In the data rows, 128 means zero.
Some points, one per row:
[175 136 143 132 130  99 139 126 151 131  82 167 118 195 105 143 168 207 115 156  84 146 140 129]
[134 138 106 174 135 141 145  46  93 130 173 188 133 145 174 125 122 136  83  94 172 138  80 186]
[125 158 134 138 211 128  87  79 158 127 208 161  66  96 159 106 122  78 176 162 144 136 120 216]
[138 119 120 100 179  88 123 169 134 111 111  94 155 111 121 157 154  76 213 168  94 128  99 161]
[127 159 135 139 209 129  92  76 156 125 203 163  65  96 162 111 121  79 173 166 143 134 118 218]
[ 93 123 115 139  67 147  97 161 121 135 130 122 114 164 142  73 141 122  35 112 158  72  90 109]
[123 134 151 150 173 135 125 127  97 105 149 118  83 144  96  89 109 125  63 142 170 137 118  90]
[116  81 153  77 145  90  86  75 142 167 126 172 123 141 125 127  68  95 113 167 126 154  64 254]
[130 100  96 120  77 117 140 184 171 143  84 142 109 172 153 127 180 194 147 138 109  81 119 125]
[ 88 115 134 183 105 155 137 166 123  75 123  88 159 115 115 149 119 144 146 107 138 103 149  97]
[128 166 147  95 145 141  85 116 170  91 177 135  86  70 143 128 137 103 198 148 135 131 160 121]
[ 93 119 128 178 101 148 128 163 122  72 118  89 155 112 123 143 115 138 153 108 144  98 146 101]
[162 141 113 159  89 158 166  94  91 100 128 122 149 117 152 173 133 108  97  78 110 135 173 103]
[172 140 136 133 130  92 132 126 154 135  85 163 117 197 109 140 165 204 120 153  87 143 136 132]
[156 149 151 101 110 125  88 114 173 142 120 172 119 175  58 111 138 195 106 136 137 141 137 101]
[160 171 163  87 127 148 134 123 142 140 129 163 101  96 158 115 126 128 120 102 119 190 157  99]
Then 12 other points, each followed by its number:
[149 153 118 159 102 133 199  89 119 131 126 150 144 132 174 201 151  95 126 106 116 159 198 102] 0
[150  79 177  76  92 107 127 113 117 141  77  83 112 129 103 179  81  90 127 160  51 141 175 133] 1
[125 146 139 118 175  94 152 132 127  93 134 102 119 116 165 149 154 103 217 161 103 102 116 137] 2
[136 120 120 103 181  87 126 170 135 115 112  96 159 108 114 153 159  77 214 168  94 130  99 158] 3
[ 86 122 109 133  94 131 111 172 137 149 130  88  91 108 137  65 143 124 102 131 146 100 122 101] 4
[ 77 153 123 148 124 117 171  93  66 154 121 100 167 131 149 119 119  92  90 119 204 121  92  88] 5
[147 134  70 107  94 137 124 178 125 171 150 142 140 131 128  70 155 182 129  98 134 107 106  65] 6
[ 88 135 115 151  93 124 160  84  60 141 133 137 159 147 186 125 126 100  59 129 196 128 108  91] 7
[ 81 111 134 102 199 116 104 160 117 144 138  83 142 110 104 111 130   7 131 173 168 127  89 132] 8
[136 137 126  83 152 138  61 157 182 115 161 126 127  66  93 134 140  78 190 152 126 162 144 144] 9
[109 143 119 184 158 124 185  52 137 174 180 202 140 169 188 163 147 130 106 110 173 167 116 177] 10
[ 99 149  84  94 139 140 148 143 158 184 195 161 141 119 160  87 135 212 160  99 149  88 110  96] 11
Which of these numbered points is nearest to each point below, looking only along the 8 directions in which the first points spread most? Its number follows each.
[139 130 115 118 210 123  63 112 165 143 182 155 100  86 113 117 125  53 169 172 137 164 105 239] > 9
[ 97  66 108 189 163 162 120 130 100  95 117 109  96 122 118 107  91 133 122 140 170  81  99 189] > 5
[156 169 126 202 110 146 194  87 109 118 165 112 151 116 153 221 132 113 111  74 118 169 206  86] > 0
[115 122 111  94  91 124 134 125 146 126 148 111 113 100 146 122 119 160 171 125  89  57 158 127] > 11
[118 121  59  76 136 129 120 172 168 200 167 156 170 112 115  93 136 187 154 107 143 115  94 120] > 11
[154 128  76 117 110 167 135 188 133 147 162 146 125 125 134  71 157 176 110  71 132 108 107  72] > 6
[173 183 150 118 128 134  82 124 163  92 147 137 103  98  72  84 127 177 137  99 110 155 143 122] > 11
[141 116 129 119 168  85 139 157 121 121 110  69 127 127 121 157 154  95 214 172  88 116 118 127] > 3
[113 112 167  84 107 118  91 140 124 125  78 124 104  99 140 104 107  35  72 152 139 180 117 154] > 8
[124 126 149 154 172 133 120 128 103 114 154 110  82 148  97  93 112 130  58 132 167 142 122  85] > 5
[127 139 118 173 113 108 232 102 132 134 123 167 163 164 214 210 190 162 146 110 118 169 157 112] > 0
[135 142 106 175 131 145 151  42  92 124 170 195 131 139 169 120 120 137  80 101 177 134  80 190] > 10
[130  91  99 121  76 123 141 181 172 144  83 139 103 177 151 137 186 202 136 135  98  90 126 116] > 6
